Named turns come first, each shown by rows before and after it. Which turns, in which order, take the first row of each pair that follows to the second? Write the first one first, as in the answered first pair.
turn K658:
[-0.59 -0.71  0.02 -0.47 -0.19  0.26 -0.21 -0.02  0.64  0.88  0.44 -0.37
  0.12  1.18 -0.21 -0.37  0.40  1.43  2.50  0.65 -0.07 -0.89] -> [-0.10 -1.21 -0.23  0.39  0.29  0.16 -0.32  0.55  1.03  1.47  0.44  0.68
  0.12  0.91  0.14  0.21 -1.47  1.59  1.19 -0.45  0.38 -1.10]
[ 0.60 -0.11 -0.14  1.26  0.67 -0.31 -0.33  0.24 -0.38  0.88 -1.00  0.03
  1.26 -0.55 -0.23 -0.43 -1.56  0.18 -1.63 -0.89 -0.91  1.43] -> [ 0.31  0.37  0.62  0.29 -0.23  0.32 -0.40 -0.99 -1.12 -0.34 -0.32 -0.94
  1.44 -0.16 -0.74 -1.67  0.69 -0.36 -0.30  0.20 -1.31  1.44]
[-0.22 -0.03  0.88 -1.60 -0.54 -0.83  1.65 -0.04  0.01  1.01  0.99  0.52
 -0.95  0.04  0.22  0.50 -0.38  0.69  2.12  1.10  0.83 -0.18] -> [-0.05 -0.52  0.86 -0.71  0.20 -0.79  1.86  0.11  0.20  1.20  1.05  1.04
 -1.07 -0.29  0.37  0.67 -1.63  0.99  1.18  0.15  0.98 -0.27]
turn K577:
[ 0.84 -0.47 -0.42 -0.58  1.68  0.44  1.24  1.09  2.14  0.25 -0.35 -0.84
 -0.16 -0.30  3.57  1.26 -0.79  2.32  1.33 -0.95 -0.23  0.63] -> [ 1.51 -0.97  1.00 -0.51  2.54  1.09  1.65  0.48  1.55 -0.54  0.60 -0.98
  0.16  0.15  2.55  0.32 -1.24  2.33  0.68 -1.21 -0.34  0.59]
[ 0.26  0.38 -1.30 -0.29  0.28 -0.82 -0.53  1.69  0.03  0.15 -0.84  0.95
 -0.03 -1.35  0.73  0.21 -0.94  0.74  2.49 -1.28 -0.02  0.11] -> [ 1.60 -1.12  0.16  0.88  1.09 -0.34 -0.34  1.19 -0.44 -0.26  0.47  0.12
  0.96 -0.48 -0.41 -0.71 -1.71  0.48 -0.12 -2.07 -0.42  0.11]
[-1.31  0.42 -0.65  1.97  1.16 -2.05 -1.96  1.61  1.01  0.44 -0.10  1.53
 -0.81 -0.90  0.36  0.20 -1.17 -0.14 -1.03 -0.56 -0.70  1.25] -> [-0.63  0.44  1.40  0.70  1.92 -0.99 -1.99 -0.60 -0.52 -2.00  1.61  0.51
 -0.74 -0.80 -0.86 -1.45 -1.08  0.30  0.00  0.01 -0.78  1.16]
turn K899:
[-1.25  0.10  0.22 -0.29 -0.72  1.52  2.04  0.25  0.52 -0.38 -2.62  0.93
 -0.10 -1.18  1.29  1.15  0.82  0.45  4.20  1.96 -0.66 -1.47] -> [-1.53  0.72 -0.07 -0.19 -0.83  1.83  1.36 -0.17  0.10 -0.92 -2.69  0.40
  0.30 -1.68  1.07  1.00  1.69  0.04  3.90  1.93 -1.17 -0.84]
[-1.50 -0.48  0.50 -0.14  0.91  0.11  0.59  0.17  0.06  0.54 -2.44  2.28
 -1.92 -1.02  1.47 -0.22 -1.05  2.28  1.90  0.07 -0.78 -0.93] -> [-1.60 -0.53 -0.02  0.04 -0.93  0.24  0.71  0.54  0.97  1.65 -2.09  0.91
 -1.46  0.38  1.59 -0.08  1.71  1.53  1.28  1.23 -1.32 -0.78]
[-0.10  1.07 -0.43 -2.18 -1.75  0.07 -0.71 -0.60 -0.22  1.11 -0.61  0.26
 -1.50 -1.29  0.20  1.72  0.23  0.64 -0.31  1.44 -0.90  0.64] -> [-0.34  1.43 -0.43 -2.17 -1.35 -0.07 -0.95 -0.98 -0.79  0.25 -0.59  0.76
 -1.36 -1.83  0.11  1.37 -0.35  0.69 -0.04  1.27 -0.76  0.63]
turn K972:
[ 1.14 -0.70  1.29  0.76  1.50  0.32  0.39 -0.20 -1.21 -1.10  1.61 -0.52
  0.80  0.27 -0.88 -1.08 -2.07  0.30 -2.61 -1.28 -0.44 -0.34] -> [ 0.91 -0.17  1.07 -0.07 -1.27  0.68  0.50 -0.14  0.02 -0.33  1.65 -2.49
  0.69  1.90 -0.46 -1.12  2.01 -0.40 -1.98  0.74 -1.44  0.05]
[ 0.27 -0.54 -0.49  0.75  0.93 -0.13  0.43 -0.55 -0.39 -0.29  0.34  1.57
 -0.19  0.96  1.12  1.48 -0.68  0.01  1.02 -0.65 -0.06 -0.18] -> [ 0.55 -0.67  0.42  0.43  1.15  0.36  0.89 -1.31 -0.66 -0.36  0.85  1.07
  0.10  1.37  0.67  0.63 -0.41  0.18  0.85 -0.35 -0.17 -0.57]
[-0.08  0.73  0.67 -1.99 -1.83  0.08 -0.78 -1.08 -1.45 -1.27  1.58 -0.59
 -0.76  0.20 -0.56 -1.43  1.61  0.15  1.88  0.47  0.43  0.49] -> [-0.67  1.75 -1.15 -1.44 -2.16 -0.38 -1.06 -0.19 -1.07 -0.60  0.34  0.36
 -0.98 -0.40  0.20 -0.08  1.44  0.17  2.69  0.56  0.36  0.45]

(2 to 3 turns a pair)
[ 0.49 -1.49  3.03 -1.29  3.19  1.04  0.32 -2.18 -2.27 -1.66  2.52  0.36
 -0.04 -1.41 -1.48 -1.56 -2.93  1.48  0.43 -0.47  1.07 -0.75] -> [-1.68  2.02 -2.01 -1.84 -2.84 -0.37 -0.56  0.33  1.03  2.12 -0.79 -1.00
 -0.68 -0.36  0.75  0.59  3.88 -0.45  3.08  2.77 -0.27 -0.15]
K972, K972
[-0.58 -0.46 -2.52  2.01 -0.70 -1.14 -0.10  2.90  2.36  2.39 -2.16  0.08
 -0.39 -0.13  1.20  2.62 -1.33 -0.54 -1.58 -2.08  0.46 -0.43] -> [-0.75  0.20  1.29 -2.30  1.46  0.63 -0.24 -2.01 -1.78 -2.97  0.33  0.34
 -1.20 -1.63 -0.19 -0.55 -1.41  1.39  4.20 -1.38  0.68 -0.50]
K972, K577
[ 0.65 -0.76  0.47  1.45 -0.24  0.94  0.83  0.23  1.17  0.07  1.33 -2.09
  0.45  2.28 -1.19  0.17 -1.28 -1.59 -3.62 -0.11 -0.03  0.30] -> [-0.37  0.75 -2.54  1.63 -1.17 -0.13  0.34  1.67  1.91  0.94 -0.68 -0.70
  0.03  1.09  0.05  1.71 -1.74 -1.75 -2.80 -0.37  0.09  1.14]
K972, K972
[-0.19 -2.00  0.50 -0.26 -1.16  0.05  0.74 -0.12 -0.09  1.16  0.95 -1.03
 -0.05  1.40 -1.19 -0.60  1.78 -0.35 -1.15  0.91 -0.60 -1.55] -> [-1.33 -0.49 -1.96 -0.84 -1.37 -1.25  0.00  1.15 -0.22  1.34 -1.18  0.88
 -1.24 -0.70  0.36  0.75  0.67 -0.17  1.47  0.76 -0.01 -0.88]
K577, K972
[ 0.63 -2.21  2.33  0.31  0.43  1.75 -1.34 -1.61 -1.26 -1.27  1.64 -2.32
  2.20  1.28 -2.37 -2.19  2.77 -2.31 -1.97  0.10 -1.63  0.93] -> [-1.67  0.51 -2.99 -0.25  1.25 -1.08 -2.45  1.21 -1.16  0.21 -2.93  2.86
  0.29 -3.36  1.09  1.46 -1.31 -1.21  2.31 -1.47  0.02  1.12]
K577, K972
[ 0.00 -0.36 -0.12 -0.55 -2.95 -0.38  0.47  0.25  2.50  2.62 -0.31 -1.81
  0.03  1.86  1.48  0.76  2.53 -0.26  1.19  2.57  0.01 -1.64] -> [-0.12  0.09  0.78 -1.63 -2.48 -0.16  0.46 -1.17  1.44  1.48  0.49 -1.82
  0.09  1.55  1.11 -0.17  2.95 -0.24  2.42  2.91 -0.19 -1.51]
K577, K577
[ 1.86 -1.48  0.61 -0.50 -1.15 -1.04 -0.69 -0.46 -0.66 -0.11  0.41 -1.60
 -0.71  1.20  1.00 -2.29  4.20 -1.52  0.23  1.21 -0.81  2.31] -> [ 1.54 -0.34 -1.87  0.64  0.43 -2.33 -1.91  0.97 -1.37 -0.67 -1.24  0.80
 -0.24 -1.76  1.70 -1.23  0.72 -1.76 -0.74 -0.88 -0.83  3.77]
K577, K899, K577
[ 0.76  0.57  2.60 -1.97  0.20  1.29 -0.16 -2.35 -1.38 -1.90  1.95 -1.26
  0.56  0.32 -1.44 -1.65  1.61  0.80  0.49 -0.15 -0.97 -0.32] -> [ 0.49  0.33 -2.09  1.79 -1.01 -0.85 -0.75  1.96  1.72  1.89 -0.90 -0.19
  1.17 -0.07  0.07  1.42 -0.15 -0.40 -3.21 -1.41 -1.05  0.36]
K972, K577, K972
